(in the rows, 128 means zero)
Each run below is a few steps of one of 6 hidden systems, one row a step.
run 1, Nepen:
[[100 116 136 110  70  90 125 162 172 190 131 101 132  95  93 116 128 135]
 [126 129 162 134  98 111 140 130 182 158 130  84 118  90  71 173 157 100]
 [132  92 159 128 128 121 169 119 150 118 143  40 123 104  90 180 118 118]
 [155  94 167 130 109 153 180  95 122 102 102  61  95 139 126 159 151 135]
 [130 112 139 113  95 175 144 100  85  75 125  84  77  94 151 135 126 149]
 [ 96 133  97  94  95 166 137  78  88 115 153 130  60 132 154 118 144 137]
 [113 131  63 120 105 141 141 105  63 133 147 175  80 102 113 121 130 115]
 [128 114  67 108 113  88 127 128  65 180 151 147 110 132  97  92 139 144]
 [167 138 110 140 121 103  99 145  87 197 134 125 120 107  82 113 173 130]]
run 2, voroz:
[[ 95 144 107 115 159  80 144  86 161 107 151 162 133 163  90 164 146 105]
 [176 130 106 182 144 151 146 115  97 107  96 175 129 116  95 168 122  88]
 [173  97 140 114 179  88 160 132  81  84 107 102 157 160 123 136 138 156]
 [154 172 167 123 146 132  79 133 117  69 116 124 125  82 129 145 177 140]
 [112 146  96 105 193 137  95 128 109 115 207 101 139 124 139 148  97 119]
 [152 176 124 119 157 176 101 105 141 144 125 150 120 200 165 141 160 103]
 [146 119  93 143 138 138 109 149  69 133 114 180 143 145 170  70  91 154]
 [110 146 134 104 133  58  92 121 153 121 119 168 156 172 129  84 154 171]
 [118 153 111 183 130 112  79 128 156 130 140 185 153  92  92 132  98 109]]
run 3, ripeg, 9 rows:
[[121 151  86  99 185 100  91 156 104 119 158 169 169 152 148 110 100 136]
 [137 127 118 115 140 112 134 122 127 109  83 187 157 207 168  95 118 151]
 [139  95 113 163 126  71 131 153 123 116  95 171 182 128 106  98  76 155]
 [134 136 153 139 125  59 101 111 181 128 102 139 167 169  93 116 147 156]
 [160 147 141 177 152 128  90 128 176 104 107 146 178 132 105 166  91 108]
 [144 115 146 128 195 103 130 116 157 110 154  74 173 180 121 160 107 133]
 [140 114 182 168 159 148 113 114 142  71 117 103 153 144 175 113  94 161]
 [ 97 126 131 138 181  90  85 122 119  97 187 122 152 121 144  96 103 169]
 [103 159 133 134 164 119  99  92 138  74 129 195 135 170 169 103 145 143]]
run 4, voroz, 9 rows:
[[102 169 134 123 161 111  74 120 196 142 179 116 153 135 110 156 126 110]
 [147 133 114 174 154 189 129 135 150 157 132 150 149 159 150 151  78  79]
 [140  97 149 128 143 126 168 147 124 115  82 149 156 186 185  90 114 152]
 [ 92 142 156 124 110  95 116 143 137  73 102 184 134  82 150  88 145 158]
 [ 64 138  99 119 152  88 126 111 158 102 185 156 131 105  98 151 109 107]
 [150 140 111 156 147 154 160  90 146 126 115 160 122 164 100 187 136  68]
 [185  89 125 147 149 131 176 137  61  93  80 134 141 140 132 128 119 139]
 [144 139 167  92 141  85 111 131 106  63 108 113 133 109 130 120 182 174]
 [109 170 117 121 159 130  71 123 122 101 190 118 119  72 110 157 129 116]]
run 5, Vek, 9 rows:
[[120 122  98 126 109 161  78 113 121 135 153 102 129 143 160 102  49 161]
 [102 123 131 148  90 105  76  89 153 147 140 125 125 153 137  67 106 182]
 [ 99 138 128 183 124  90  75  96 155 106 152 167 140  99  99 106 103 150]
 [108 125 145 188 186  73 116 115 158 152 171 156 155 137 103 108 142 121]
 [150 123 156 204 174 122 155 108 154 116 109 176 151 152 112 148 140  94]
 [162 109 182 163 189 123 171 139 101  88 110 136 140 129 151 129 176 122]
 [135 151 169 110 136 164 162 126 126  90 106 133  94 115 157 158 202 101]
 [113 145 108  66 150 170 156 147  84  90 145 138  98 109 170 156 143 103]
 [110 140  83  44 104 148 151 136 106 142 119 148 104 177 166 124 139 124]]
run 6, pudu:
[[130  99 132 143 170 116 115 144 115 114 143 115 174 161 172  88  67 166]
 [105 128 142 152 113 133 144 108 168 155 104 184 124 191 167  83 144 128]
 [ 75 129 130 139 154 101 112 140 148  73 150 178 160 105 159 105  79 145]
 [ 83 126 112 106 141 101 160  87 174 135 149 151 129 202 131 136 132 113]
 [112 144 129 149 156 133 151 129 140  54 115 193 140  95 126 168 112  91]
 [123 120 127  71 153 105 160  98 131  70 132  92 130 177 129 165 135 140]
 [141 184 144 114 139 164 122 123 132  84 100 169 106 118 142 169 188  94]
 [156 150 105  75 176 131  93 129  84  82 152  92 143 147 139 148 122 151]
 [182 165 117 130 131 155 109 106 104 152  92 165 113 185 134 130 182 116]]
run 7, mesi, 9 rows:
[[155  88 113 126 143 133 189 103 109 131 102 125 132 206 136 141 113 122]
 [144 130 135  82  72 128 145 142  99  83  52 150 111 120 146 114 155 161]
 [ 82 128 123  65  98  82 106 146 160 123 150  95 143 112 120 118 103 165]
 [147 166  82 121 158 110  76 114 125 109 152 137 148 125  78 176 109 114]
 [181  82 142 196 164 115 144 127  97 110 112 109 165 130 107 127  86 141]
 [164 129 185 170  91 127 106  92 149 129  77 115 118 149 126 101 170 163]
 [ 92 153 166 121 123 145  79 140 135 113 165 104 108  71 166 102 144 154]
 [ 87 143 100 135 174 142 101  88 152 153 212 126 121 164 139 133 107 108]
 [147 125  96 170 167 159 153 115  76 108 120 197 121 145 151 122 120 102]]
run 8, pudu (9 x 18):
[[123 123 180 164 126 149 110 128 184 183 131 102 140 168 166  93 131 135]
 [ 93 116 144 180 148 162 113 138 155 135 162 141 145 119 180  98  67 125]
 [ 78  91 114 148 125 135 160  88 144 134 156 140 116 178 162  95  82 136]
 [ 65 118 122 153 109 124 158  99 139  79 125 198 104 104 146 112 110 123]
 [ 63 122 106  83 135  82 153  94 133  79 166 142 111 124 117 140 128 135]
 [107 157 108 102 141 119 163 113 134 104 136 172 105 114  99 182 174  75]
 [155 133 111  82 165 117 155 141  92  73 126 106 136 110 100 193 138 110]
 [188 149 139  82 124 144 144 136 105 119  79 105 114 150 120 169 193 114]
 [181 166 141  92 135 151  78 172  92 111 102 107 140 101 145 139 153 143]]
run 9, ripeg, 9 rows:
[[ 96 118  87 133 106 139  90 115 113 101 160 126 126  97 136 111  44 156]
 [ 94 135 100 107 113 101 109  49 127  97 148 143  97 176 119 114 139 159]
 [135 124 106 182 120 134 134  83 102  71 105 185 110 105  98 145 106 116]
 [149 106 133 136 160  67 160  92 102 108 135 112 125 137  66 151 177 134]
 [181 136 187 178 142 143 128 126 122  96  85 130 124 100 123 144 181 120]
 [159 140 143 127 197 115 115 173  99 149 168  96 151  98 115 145 157 113]
 [152 152 164 113 163 167 120 153 126 145 118 129 131 171 196 110 171 122]
 [120 112 101 125 152 137 128 195  97 165 146 149 156 115 169  87  79 126]
 [ 90 122 122  91 106  97 131 139 150 172 122 160 135 186 165  69 139 155]]
run 10, Nepen (9 x 18):
[[ 66 106 140  86 127  93 169 144 156 143 144 138 126 159 169  87 142 144]
 [125 152 142 119 114 120 159 166 129 106  88 185 118  74 114 151 179  95]
 [ 99 126 111  44 142  82 139 166 127 117 157  91 148 121 126 141 123 142]
 [176 165 132  95 130 136 140 129 133 129  85 132 120 153 104 185 193  92]
 [157 129 103  85 143 142 108 151  95  92 136  70 148 106 124 168  78 138]
 [165 148 117 110 113 168 110  85 135 152 107 107 109 211 143 139 147 131]
 [151 138  96 161 109 177  87 118  98  99 122 138 120  86 125 140  64 125]
 [101 118  99 135 107 124 104  78 143 170 152 132 118 197 142  82  99 157]
 [137 132 123 209 108 126 109 107 124 133 110 194 119  88  95 112 121 114]]
run 11, Vek (9 x 18):
[[ 82 130 168 131 170 107 120 162 136 120 184 116 131  71 148 109 147 133]
 [ 79 141 126 141 132 152 163 108 193 145 142 170 116 151 141 154 125  71]
 [126  83 117 133 174 110 183 143  90  83 119 154 157 150 159 114  85 139]
 [133 121 168  97  98  85 161 114 149 107  74 128 122 158 120 123 191 152]
 [129 154 117  92 136 121 122 138 111  60 131 120 122  64  93 190 131 111]
 [128 134 102  78 157 123 142 133 124 187 178  81 121 170 116 155 156 106]
 [176 121  86 134  99 178 129 101 106 124  91 128 123 168 120 158  84 116]
 [162 107 140 115 116 110  99 137  73 135 119  80 127 127 142  77 135 196]
 [116 171 132 133  62 146  68 100 162 145 126 129  91  90 102 135 152 128]]
run 12, mesi (9 x 18):
[[146 163 113 146 128 183 124 114 126 179 129 164  96 146 133 147 167  74]
 [111  93 130 126 116 168 186 177 107 160 128 127 116 107 179 106 102 109]
 [101 148 106  83  76 144 148 125 172 174 108 150 104 169 134 142 146  96]
 [107 132  95  82 110 147 158 192 110 113 118 153 130  66 133 157  97  95]
 [127 101 110 120 106 102 172 128 175 161 114 109 150 158  81 169  97 103]
 [173 141 130 126  93 140 137 151 111  94  70 130 120  69  87 179 141 109]
 [124  83 166 137  95 111 145 130 159 145 134  41 131 101  96 142  99 144]
 [149 166 122 135  94 161  79  81 129 122 136 102  84  96  85 172 152 114]
 [123  84 122 171 124 154 135 117  92 137 172  80 107  83 126 117  73 138]]

Name the system that made each run.
run 13, 2 rows:
[[173 129 137 104  78  99 110 162 100 160  77 110 126 111 102 104 170 163]
 [139 164 124 121  95 149  82 170 142 159 129 113 125  56  97 158 127 103]]
 -> Vek
run 14, 2 rows:
[[134 142 172 102 145 167 134 103 157  78 112  94 122 175 181 153 142 132]
 [120 107 113 128 149 137 121 153  84  82 156 109 140  76 149 121  62 148]]
 -> ripeg
run 15 (2 x 18):
[[120 139 170 107 137 176 155 107 143  59 108 122 109 144 187 152 146 120]
 [ 68 120 132  82 123 134 159  94 145  57 146 123 106 140 166 139 113 138]]
 -> mesi
run 16 (2 x 18):
[[186 136 147  94 126 161 126 163 134 144  82  75 152 165 146 157 127 125]
 [157 111 124 120 117 146  90 162 112 161 132  62 149 127 145 107  72 162]]
 -> ripeg
run 17:
[[ 90 108 140 115  89 125 105 116 150 127 129 111 127 153 176  69  88 183]
 [ 92 187  90 112 121 130  59 110 149 104 145 189 127 128 136 126 115 127]]
 -> mesi
run 18 (2 x 18):
[[129 155  75  89  71 170 112 149 124 157  90 173 116 149 152 122 101 116]
 [130 142  81 108  74 114  79 128 130 112  96 153 143 125 110 122  70 158]]
 -> pudu
run 19:
[[133 120 127 158  90 145 106  68 126 168 161  78  79 122  92 128 142 136]
 [125 125  98 154  99 164 105 112  72 154 162 129  77  79 126 105 120 130]]
 -> mesi
run 20 (2 x 18):
[[103  81 172 131 140 132 206 166 143 142 139  91 128 101 153 130 124 106]
 [ 97  93 146 118  88 152 205 124 151 104 106 116 102 108 140 157 111 108]]
 -> Vek
run 21 (2 x 18):
[[159 118  95 124  91 181 160 155  69 158  90 157  95 119 145 122 127 108]
 [137 121 116  93  72 138 138 186  87 161  90 139 114  95 153  86 138 147]]
 -> Vek
run 22, 2 rows:
[[130 112 131 137 152 137 138 119  72  86 116 167 120 152 187  74 127 165]
 [110 115 105 138 138  67 126 144  85 124 130 195 139 113 122  67 137 161]]
 -> ripeg
run 23, 2 rows:
[[112 134 136 114 141 149 104 150  93  63 134 136 131  87 186 102  98 160]
 [100 146  91  83 118 126 115  95 124 168 152 146 101 201 151  97 154 140]]
 -> pudu
run 24 (2 x 18):
[[140 151  77 127  81 114  61 122 107 181 130 151 117 125  97  98 124 150]
 [132 145 103 164 126 109  70 116 144 199 172 122 132 120  74 124 122 121]]
 -> Nepen
run 25 (2 x 18):
[[133 145  98 108  87 183 127 134 147 120  82 163 127 164 164 143  83 109]
 [ 94 119 124 116  87 140 146 158 168  93  90 156 150 107 151 135  59 124]]
 -> mesi
run 26 (2 x 18):
[[127 112 121 187  92 140 116 129 139 168 146 111 116  63  80 137  90 110]
 [120  79 140 190 129 124 153 143 127 199 157 106 128 108 117  96 103 123]]
 -> Vek
run 27, 2 rows:
[[122 114 119 158 187  82 153  97 147  94 143 158 161 165  96 159 111 109]
 [141 116 175 146 168 107 181 106 150  66  96 136 142 151 121 167 164 111]]
 -> pudu
run 28:
[[166 151 108  93  96 117 116 112 104 142  76 162 111 182 122 117 185 145]
 [143 163  96 115 129 130  58 142  90 107 150 122 131  69 108 139 110 141]]
 -> Nepen
